In the rows, 128 means zero.
The rows of M fall into 3 groups, and each row is roughly a mix of its group's hidden directions; one row fits no group.
M:
[[139 132 146 156 133 127 115 138 143 168 125 179 143 128 128 112  81 182]
 [142 143 126 104 165 131 129 130 156 156 171  88 107  93 168 124 100 114]
 [180 131 133 119 136 139 124 116 122 161 112 136 159 122  90  80  84 147]
 [109 122 171 168 134 121 110 119 149 133 152 165 129 115 136 136  99 189]
 [102 141 111  88 137  92 149 183 143 125 132 140 143 126 143 181 115 143]
 [ 92 106 180 168 143 117  99 110 112 114 146 105 107 147 112 143 143 163]
 [ 99 141 104 111 170 125 101 171 157 162 148 178 127 113 137 140 140 135]
 [150 161 111 104 130 153 136 139 171 145 154 131 141  96 171 164 118  94]
 [155 120 129 155  96 110 131 128 113 154 122 135 126 175 114 116  70 172]
 [ 85 113 103 106 151  99 142 134 150  86 166 131 123 110 155 165 116 153]
 [109 124  98 114 148 115 117 121 163 137 196 146 111 107 157 133  98 152]
 [106 126 158 120 177 154  98 131 118 125 125 103 144 116 115 147 190 102]
 [146 148  97 114 133 157 138 135 168 145 130 172 151  85 173 125 117 111]
 [ 80 133 132 114 133 112 112 156 120 103 125 135 114 142  95 166 189 109]
 [117 129  97 114  89 132 152 133 113  95 114 109 128 147 147 162 173  79]
 [122 117 135 153 156 123 112 130 137 158 118 175 117 108 131  68 104 170]
 [122 148 137 116 105  90 151 159 139 172 140 144 128 115 164 115  82 164]
 [118 117 122 166 128 144 108 124 136 110  94 205 131 129  99 110 146 144]
 [123 137 112 112  74  95 183 138 120 122 119 110 113 121 180 118 114 117]
 [124 130 112  89 156 148 129 127 125 111 136  80 141 115 140 155 171  74]
 [150 123 100 102 127 137 168 127 126  86 109  80 148 129 155 164 122  94]
 [125 136 141 136  73 115 153 143 102 112  68 161 145 138 106 115 153 125]
 [132 122 140  99 191 145 113 129 122 169 142  88 157 102 144 104 137 123]
 [120 139 105  97  94 114 144 141 113 108 137  86 116 158 124 174 156  85]
 [133 117  78 139 126 129 149 116 155 106 119 178 110  98 159  90 100 136]
 [129 121 100  96 185 132 141 140 148 104 140  85 130 109 159 165 117 108]
 [140 133 151 168 115 137 117 128 131 155  96 190 133 122 114  85 114 159]
 [123 109 140 165 133 119 113 110 137 149 153 158 125 135 139 109  81 193]
 [120 131 138 118  71 115 155 122  92  98 106  96 132 151 116 141 169  96]
 [117 138 147 159 109 115 115 144 138 159 119 198 127 127 117 104 111 173]
 [153 137 147  95 159 137 113 129 112 133 133  64 137 137  80 145 137  98]
 [115 113 146 167 129 147 121 126 112 128  72 177 150 123 128  91 162 141]
 [131 129 107 116 130 146 121  98 134  94 157  86  92 124 124 142 160  70]
 [146 141 159 141 159 151  97 143 151 143 117 176 162 115  88 146 114 154]
 [141 132 110 146  92 125 157 117 137 122  97 170 105 100 150  68 112 125]
 [125 112 134 136 176 167  97 123 121 102 104 126 152 135  92 151 175 107]
 [122 149 175 165 115 139  98 132 148 160 133 188 130 115 112 123 128 156]
 [134 135 141 149 160 168 103 135 143 139  89 181 150 101 114 106 159 119]
 [119 118 107 113 134 106 142 122 129  86 158  69  89 144 132 168 117 112]
 [123 123 129  97 139 113 106 121 106 129 172  69 117 160  84 150 140 117]
 [151 142  99  79 158 145 136 141 137 134 138  80 139 117 143 152 134  77]
 [133 126 117 142  67 108 142 138 102 129  94 169 138 170  99 118 120 148]
 [119 131 147 153 108 147 142 143 111 113  59 147 148 128 139 130 179 105]
 [ 96 124 147 129 192 151  96 132 151 117 149 130 133  95 136 158 165 123]
 [ 86 109  89 119 175 115 110 160 129 112 112 175 122 132 107 125 156 141]
 [ 75 106 130 156 152 108 108 139 122  93 130 127  81 152 117 154 161 138]
 [145 152 178 140  55 121 150 129 108 134 102 126 150 143 114 142 127 128]
 [124 104 110 153 194 132  98 135 136 135 115 158 103 128 110  89 112 158]
 [167 127 143 121 143 161 112 116 123 158 144  96 189 148 126 161 105 137]
 [166 119 158 161 122 170 109  82 125 122 112 149 162 121  93 103 124 137]
 [130 128 120 124 124 153 131 135 123  84  99 125 158 145 109 188 169  93]
 [128 123 139 157 123 118 123 137 136 155 117 187 144 132 128 107  87 188]
 [138 151 123 114  61 109 156 158 103 137  91 136 139 161 112 136 139 109]
 [123 129 157 146  84 103 123 138 101 130 113 147 137 175  77 142 123 163]
 [111 140 145 114  73 110 152 125 105 101 129  87 118 141 130 158 165  94]
 [180 125 142 139 124 132 142 123 102 125  74  95 126 148  88  97 103 120]
 [116 118  91  78 133 128 139 118 120 116 170  79 145 133 151 158 145  99]
 [129 124 147 167  98 119 121 123 120 148 106 183 128 138 107  85 109 172]
 [109 149 121 111  63 105 158 144 116 136 137 108 115 142 167 151 152  99]
 [123 130 114 111 117 144 140 135 113  97 104  97 137 141 129 162 184  71]
 [151 129 157 162 169 166  88 110 149 132 117 160 128 107  91 107 123 138]
 [143 135 132 111  90 100 163 133 114 121 142  69 126 155 144 166  93 129]
 [ 97 141 125 101 107 107 136 173 115 119 105 160 160 146 102 169 164 126]
 [ 99 126 113 132 137 103 117 168 133 165 126 188 137 144 132 127 113 178]
 [122 116 137 150 162 130 107 143 115 148  84 169 125 127  96  73 136 154]
 [ 85 142 109  95 107 106 143 140 142 123 175 122 117 114 171 165 152 111]
 [161 149 111 116 149 139 155 163 140 133  67 127 119 100 141 105 123  87]
 [124 100  84  98 184 145 110 121 114 103 132  97 138 143 104 138 156 103]
 [143 135 103 115  69 125 156 138  95 132  83 131 144 158 119 110 151  97]
 [139 114 111 134 160 118 131 107 142 138 155 100  83 110 155  81  82 141]
 [146 148 126  94 102 112 162 133 127 144 153  69 127 123 168 147 102 107]
 [150 161 154 124  88 104 142 167 124 170  99 156 140 137 105 117  98 147]
 [126 130 106  95 171 148 114 114 163 122 183 116 139  93 151 156 127 110]
 [135 129 158 134  71 137 137 105 100 108 123 103 165 158 111 169 151 119]
 [135 138 162 138 121 131 104 132 139 168 164 148 164 144 122 163  95 174]
 [151 137 145 118 156 145 101 123 128 153 165  62 122 149 117 165 122 107]
 [125 107 114 122 154 147 118 103 113  79 124  83 116 137 105 142 171  87]
 [125 136 122 149 121 124 139 161 132 145  71 196 131 117 133  91 127 143]
 [123 121 122 148 159 146 125 151 140 109  71 193 155 115 120 129 141 142]
 [104 144 139 146  68 123 148 150 127 121 100 174 146 135 152 162 155 129]
 [120 113 144 138  87 107 166  98 108  66 113  89 107 129 130 130 133 122]
 [129 140  83  94 118 136 154 135 147 110 143 108 122 113 173 158 141  76]
 [127 130  99 117 113  95 150 125 137 131 168  91  72 134 161 122  89 127]
 [102 111 124 113 117 109 143 107 114  79 158  70 105 139 137 159 148 110]
 [137 131 161 163  77 127 138 119 106 122  76 159 132 136 101  94 139 137]
 [118 140 103  79 117 121 147 134 130 117 159  84 130 125 156 169 151  86]
 [139 137 111 104 114 110 146 135 142 137 176  96 132 142 157 177  79 140]
 [110 108  71  86 149 125 138 108 131 114 171 104 124 109 164 113 136 109]
 [122 117 102 124 154 111 105 138 127 162 134 174 117 130 100  71 108 164]
 [131 124 134 127 158 138  94 118 143 167 194 106 136 142 139 157  98 153]
 [ 98 110 119 136 192 157  98 121 150 115 134 161 137  95 144 124 162 129]
 [138 125  97 107 173 161  97 110 142 153 176  98 123 120 146 126 140  96]
 [145  93 116 152 158 140 113 106 123 129 121 153 161 147 115 110  85 184]
 [109 122 149 139 187 138  93 128 155 149 148 164 134  91 132 112 123 163]
 [146 162 144  88 131 114 126 149 155 160 176 112 137 113 120 164  88 133]
 [123 141 138 105  81 123 155 124 109  94 121  89 129 130 126 155 170  80]
 [123 136 150 116  77  84 151 125  99 142 148  75  97 146 132 114 114 130]
 [103 136 176 148 136 140 112 155 126 116  95 153 154 130 105 171 174 131]
 [ 87 127 132 129 106 101 126 147 114  88 125 129 103 161  95 174 167 122]
 [119 123 144 162  75 119 125 113 103 101  99 147 105 156  84 111 157 124]
 [106 133 105  91 113 111 150 140 124  94 147  88 117 137 141 176 156  92]
 [118 119 121 138 160 165 105 118 129  95  98 146 127 115 102 120 188  90]
 [115 121 150 151 141 141 106 138 114 147  86 183 158 124 104  93 158 151]
 [140 130  80  91 160 124 125 120 154 144 181 120 111 104 146 109  91 125]
 [142 107 112 158 126 122 151 107 120 114  91 131  93 118 146  58 103 137]
 [159 139 117 103 108 123 174 133 130 113 122  74 136 127 165 161  98 103]
 [120 115 132 137 128 161  95 103 118 112 118 172 163 132  82 122 179 121]
 [121  96  88 128 194 147  92 119 118 121 126 121 112 143 103 102 154 117]
 [138 153 130 130  89 111 172 147 133 132  91 128  94  98 165  94 121 102]
 [129 105 116 164 182 145 104 120 151 112 112 175 112 113 115 100 110 157]
 [114 157 145 107 124 128 119 135 160 145 191 112 123 105 158 179 131 115]
 [113 141  92  90 134 116 150 144 154 106 157 105 106 106 166 164 135  93]
 [121 115 141 169 134 149  86 116 127 111 118 171 127 156  73 141 151 144]
 [150 129 145 157  91 142 147 105 114 108  72 148 123 114 114  78 142 112]
 [127 154 156 132  83 136 124 144 128 149 109 189 174 126 107 139 147 137]
 [134 155 137 104  63 114 143 150 109 137 121 128 157 160 102 169 140 114]
 [ 87 113 127 148 184 147 108 128 155 100 136 150 115  99 157 147 161 127]
 [122 144 160 144 105 117 111 136 125 186 131 174 131 121 122  80 122 161]
 [141 107 123 139  92 133 150 117  91 106  71 143 175 155 112 114 139 137]
 [152 132 122 111 105 131 158 109 115 101 126  56 112 131 142 135 132  80]
 [122 146 146 143 111 100 164 140 154 118 122 126  75  89 171 112  96 132]]

Here is one row of each group, with its name. Which group are the others in?
[112 142  91  82 150 108 154 164 151 119 140 111 112 102 168 152 127 102]	(6)
[141 140 121 115  61 115 179 135 108 107  92 114 144 138 145 140 133 102]	(80)
[115 128 116 102 119 119 126 106 137 114 200  83 118 135 144 173 124 118]	(66)

[134 133 171 172  96 115 125 130 125 151 108 169 130 139 115 110  97 178]	(6)
[123 130 151 158  70 106 155 130 111 116  82 166 129 131 124 100 125 152]	(6)
[140 116  87 133  80 109 142 129 102 126  97 160 126 171 100  95 116 140]	(66)
[140 145 135 108  68 108 178 145 106 110  84 112 148 135 132 140 131 108]	(6)
[130 144 170 145 126 127 111 113 155 153 189 103 106 118 149 157  98 144]	(6)
[120 116 118 135  74 108 161 118  96  81  89 120 109 148 115 114 151 112]	(80)
[135 127 134 159  60 113 152 132 106 118  86 158 135 163 117 125 119 147]	(66)
[126 126 150 169 108 113 117 130 128 147 115 180 119 143 106  99  97 181]	(80)
[100 128  89 139 126 111 142 143 164 114 144 173  94 111 180 137 112 141]	(66)
[165 134 106  88 161 135 109 122 145 151 163 133 155 119  87 119  85 140]	(66)
[102 140 133 111  96 141 117 135 116 155 130 173 183 122 135 131 183 120]	(66)
